(in the rows, 128 means zero)
One turn moves each row of this set onto another row. After a few examples, where does it send each row asked below?
Zekot: [119 116 134 142 171 122 116 118 124 140 146 149 140 167 121 136 145 118
 170 145 156 128 135 135 132 136 105 101 134 113 118 151 101]
lof: [116 127 167 128 154 158  99 133 118 134 154 160 108 146 174 128 126 110
 148 126 147 117 128 125 118 129 128 128 121 111 112 158 114]
Kod: [124 137 146 147 143 136 111 136  97 138 116 117 122 156 135 109 121 127
 139 137 135 129 121 152 143 144 147 115 143 126 134 141 142]
zunu: [109 138 132 157 115 152 143 143 119 115 131 130 148 122 146 101 134 105
 142 129 140 130 125 135 143 153 134  86 133 134 135 144 118]
zape: [ 93 124 124 132 144  90 139 132 129 134 138 161 113 155 156 156 126  76
 158 123 169 110 128 138 129 155 124 140 113 126 130 141 145]
zosog: [125 122 117 122 140 114 129 146 125 106 152 140 119 116 112 110 126 121
 156 127 144 130 131 111 140 147 138 136 136 162 157 142 117]
kikal: [150 119 132 147 134 110 117 119 116 108 116 126 142 142 155 154 120 113
 129 112 139 117 138 107 104 132 127 101 126 111 108 121 106]
nafo: [116 108 118 120 154 110 137 103 117 127 126 129 138 113 151 135 149  89
 147 150 121 101 138 152  91 140 138 140 126 144 124 143 108]
kas: [120 138 115 132 121 103  75 137 128 102 138 116  99 126 137 137 151 112
 154 116 145 130 144 135 143 124 130 135 105 108 153 118 103]
ner: [101 110 122 145 147 125 132 118 120 106 131 150 156 135 176 136 130 116
 139 154 107 115 135 145 120 158 128 117 116 149 133  98 112]
fuvir: [147 142 141 139 124 103  92 135 135 129 126 152 132 150 144 166 140 109
 140 116 141 136 138 113 107 127 109 112 109 144 115 132 132]
Vufa: [105 133 131 128 149 118 130 134 137 148 154 141 114 138 122 147 166 105
 135 136  89 117 150 131 121 134 114  79 113 124 135 130 114]
miz: [115 145 130 159 138 135 104 117 151 119 143 146 116 137 131 160 124  85
 141 116 134 114 124 116  97 125 120 122 116 142 123 115 143]
Budov: [105 136 171 131 135 139 118 127 106 123 131 101 120 137 145 129 112 118
 143 141 142 127 181 147 135 132 122 116 120 125 143 130 120]
mita: [ 97 136 122 145 144 125 121 162 139 106 117 147 124 146 145 131 131 153
 151 142 141 138 147 166 125 145  99 107 124 121 132 140 112]
folos: [114 132 134 148 127 117  91 142  91 144 126 120 117 133 127 125 130 121
 145 126 141 113 132 136 115 154 116  86 123 120 163 139 151]
vigu: [109 123 137 124 128  93 113 132 126 133 113 132 137 103 155 141 150  98
 142 159 126 117 122 139 118 140 155 117 101 122  98 167 115]
Dedi: [120 124 120 103 126 126 114 131 113 124 180 135 129 139 185 141 167 108
 143 129 161 140 106 142 133 143 118 114 122 122 147 120 116]
bab: [109 120 122 153 143 105 138 135 119 120 161 118 108 163 119 110 145  97
 138 116 160  99 116 125 125 144 124 111 127 151 155 134 112]
kup: [116 125 125 125 135 139 107 174 150  97 154 147 107 149 161 117 128 117
 155 123 149  91 148 136 125 149 140 134 102 137 132 123 101]
neku: [ 81 116 145 132 153 103 101 122 135 134 127 132 140 128 152 140 148 104
 139 160 133 103 139 132 111 148 162 137  89 143 123 142 132]
kala: [125 103 125 125 147 135 120 134 113 129 188 131 134 135 156 129 156 114
 158 149 150 107 112 156 127 137 109  92 110 110 143 112 138]
tola: [ 90 126 115 120 147 124 121 125 103 123 159 153  94 134 137 151 124 118
 149 156 160 155 123 136 131 129 153  87 110 130 132 110 125]
galem: [118 121 106 142 141 158 136 133 117 132 168 138 111 120 153 143 122 111
 147 154 156 114 145 141 105 159 162 119 118 118 115 109 108]
Lus: [ 99 115 143 154 151 110 121 119 111 121 144 131 133 139 151 143 130  75
 161 146 159 118 128 145 156 138 143 160 126 124 126 123 140]
zapok: [116 105 131 141 135 114 143 113  97 124 129 128 142 128 163 144 103  98
 173 145 148 120 132 151 141 104 126 135 116 118 123 142 114]
Bamo: [ 95 136 151 155 141  97 131 131 138 118 141 152 125 123 166 130 139 131
 142 151 127 140 101 116 119 155 156 127 122 139 140 143 140]
Mola: [ 99 140 147 134 154 123 112 121 145 142 164 124 106 151 129 130 165 129
 131 130 100 104 140 132 116 141 137 115 114 101 122 137 109]
dufez: [125 144 117 135 140 136 107 132 117 117 110 133  94 135 153 132 141 103
 146 104 135 115 154 161 117 155 119 114 117  90 148 114 135]
kevag: [117 133 133 102 104 113 120 147 130 125 150 126 114 127 151 127 114 107
 136 123 138 110 172 164 115 113 103 119 122 116 142 141 119]
rov: [144 107 120 128 133 110 122 149 120 132 169 135 131  92 146 146 145 145
 148 158 147 142 125 134 130 148 118 129 118 113 132 140 122]
ragis: [115 123 118 141 117 142 154 123 135 132 154 148 110 118 173 149 128 120
 136 130 154 139 129 125 118 167 142  95  82 123 130 129 109]
sidi: [124 140 127 134 136 111 146 135 133 114 160 150 111 117 154 129 154 100
 166 141 136 105 108 115 100 157 114 128 115 138 101 152 103]
Dol: [100 113 134 132 155  96 141 119 147 126 119 139 121 126 167 161 156  90
 153 147 126 114 122 147  97 152 120 116 101 145 136 155 108]
Rebi: [113 129 137 108 130 115 110 142 115 147 147 134 119 131 148 149 147 107
 122 137  83 130 143 114 130 130 148  88 128 135 138 133 101]
dabad: [ 99 123 109 137 137 116 108 138 135 145 171 142 143 133 145 155 152 144
 139 159 160 143 135 144 122 165 116 129 113 137 147 120 131]
reve: [104 133 128 110 110  88 120 147 150 117 153 124  92 133 120 141 113  87
 134 121 146 112 140 138 139 158 129 107 124 116 137 146 119]
Vano: [102 113 130 122 114  93 126 143 108 137 131 148 138 137 171 149 109  99
 159 131 158 104 126 135 132 130 103 121  95 116 113 161 128]
Kunab: [ 91 136 107 115 131  98 111 170 148 111 139 138 105 137 137 128 135 109
 146 118 149 118 140 112 144 107 125 115  85 122 138 130 112]
Mil: [110 125 120 102 151 130 130 107 106 123 152 142  94 133 144 131 126 145
 148 132 160 139 124 133 130 148 142 108  98  95 113 128 129]
Nop: [119 134 104 116 135 107 116 141 128 128 136 157 154 130 140 126 138 129
 171 166 128 108 152 130 118 133 139 123 100 129  93 125 113]
Rerim: [115 133 158 139 142 110 133 132 144 124 148  94 120 152 131 141 132  88
 156 135 149 124 145 137 146 163 131 105 142 123 171 132 122]
Mot: [ 97 100 113 138 136 121 117 123 135 123 152 161 150 145 135 131 130  76
 132 127 139 120 128 120 157 135 144  83 118 116 126 122 105]
Per: [105 100 125 109 150 115 109 131 132 118 153 180 120 120 158 141 120 106
 126 117 126 143 123 126 133 115 118 134 136 127 154 141 124]
gado: [127 136 119 114 139 150 119 155 120 111 111 129 114 132 175 136 124 107
 149 121 116 126 136 159 140 123  94 120 119 117 135 125 113]
dezo: [119 123 125 161 149 112  98 120 137 108 142 117 151 124 128 147 122 115
 134 127 132 111 122 111 106 117 129 129 141 107 127 117 139]
Banu: [117 126 117 148 115 114 108 127 105 120 148 109  99 135 134 132 127 100
 161 118 150 113 127 120 110 125 135  91 113 140 173 133  95]
kiso: [115 127 140 111 148 119 113 119 122 135 158 119 106 144 154 142 148 129
 124 123  93 122 135 126 112 136 145 128 143 122 141 138  88]

kup -> zosog
Rebi -> Vufa
And these:
fuvir -> miz
nafo -> vigu
Zekot -> lof
Budov -> kevag
Bamo -> ner
folos -> dufez
tola -> kala
zapok -> Vano
galem -> rov
Kunab -> bab

